One turn moves each row of this set onto another row. After a few examples, where does it send each row asked below?
q183: -14 -1 -25 -9 -26 0 -21 0 7 -2 -11 25 -10 0
q705: 1 4 -20 22 -10 -10 3 4 -1 -6 -10 29 -18 -6
q421: -20 10 -31 8 -26 2 1 -6 -2 -23 1 37 -17 4
q974: -6 1 -23 -12 -25 2 -4 -14 -20 -4 -8 18 -14 0
q696: -1 6 -35 6 5 -11 3 -9 -4 12 -14 16 -11 1
q737: -6 3 -23 1 -2 -10 4 -7 -11 11 7 20 1 12
q82: -11 10 -24 -1 4 -10 -8 -11 -14 17 -6 26 0 9
q990: -9 0 -28 1 -21 12 -6 -10 -13 -1 -16 9 -16 -6
q178: -6 27 -18 -1 -1 -11 2 -5 -7 -8 -16 33 -12 0
q844: -8 22 -30 25 -5 -4 0 -5 -2 -6 2 22 -4 10
q774: -27 11 -38 5 -2 -11 1 -8 -5 -1 18 28 -1 -1
q4: -22 -2 -37 6 -17 3 3 -1 3 -9 0 44 -22 6
q483: -12 7 -16 -18 -24 -7 -2 -14 -15 -6 3 24 -9 3
q553: -25 4 -22 11 -18 -8 -22 -13 14 4 5 23 -5 -3
q236: -19 -6 -37 6 -18 5 2 0 3 -2 3 39 -23 6
q670: -25 2 -31 13 -16 -11 -8 -22 1 -15 -19 31 -14 1
q182: -17 18 -8 -1 -14 -12 -8 -6 0 -7 9 21 -1 -13
q605: -23 7 -15 -3 -6 -17 3 -22 -7 2 4 26 -19 -16
q156: -10 -1 -24 -10 -26 -1 -20 -1 6 0 -11 28 -10 4
q718: -24 8 -22 16 -16 -5 -19 -14 14 6 5 18 -5 -3
q645: -23 12 -28 0 1 -9 -17 -14 -12 4 -20 35 -4 -3
q732: -22 19 -24 24 -6 -4 -8 -9 9 -1 6 22 -2 6
q390: -7 3 -34 19 -21 -12 5 -16 2 -14 -3 16 -17 5
q416: -11 -7 -33 -11 -19 -9 5 -8 -11 3 6 20 -19 -9
q633: -17 -7 -22 6 -8 6 -7 -2 -12 19 -1 36 -16 -4
q585: -21 10 -30 -2 3 -9 -15 -11 -14 9 -16 38 -4 1
q315: -25 13 -46 12 -3 9 -8 -12 -2 7 -4 15 -9 -6
q337: -16 -2 -19 7 -7 8 -7 -1 -12 19 1 33 -16 -2
q946: -7 29 -30 -5 -12 0 -11 1 -7 -5 -2 28 -17 -17
q425: -28 15 -45 13 -3 8 -6 -12 -5 4 -2 17 -8 -6
q791: -14 25 -21 18 -1 -8 -11 -2 10 -6 -13 29 -9 -6
q820: -27 2 -30 13 -11 -9 -9 -21 3 -13 -20 34 -17 0
q603: -14 25 -22 7 -23 -2 -4 -12 -8 -24 -2 33 -16 3
q171: -12 3 -38 -4 -5 -18 4 0 12 -2 1 15 -4 -1
q873: 5 13 -33 10 -13 -8 8 -9 -5 -3 -3 9 -19 0
q507: -11 4 -32 4 -15 13 -3 -9 -13 1 -19 10 -18 -6
q919: -15 15 -3 -1 -9 0 -10 -8 -13 8 2 22 -5 -9
q139: 1 18 -24 -9 -15 -2 -4 0 -6 -9 -18 34 -16 8
q358: -12 2 -33 1 -11 -17 8 -2 -7 -5 19 33 -12 -2
q931: -25 11 -19 0 -23 -5 -9 -2 2 -16 7 36 -17 -15

q315 goes to -> q820
q178 goes to -> q182
q585 goes to -> q718
Where do these go?
q483 goes to -> q737
q974 goes to -> q82
q171 goes to -> q705
q774 goes to -> q390
q791 goes to -> q931
q507 goes to -> q645
q337 goes to -> q425

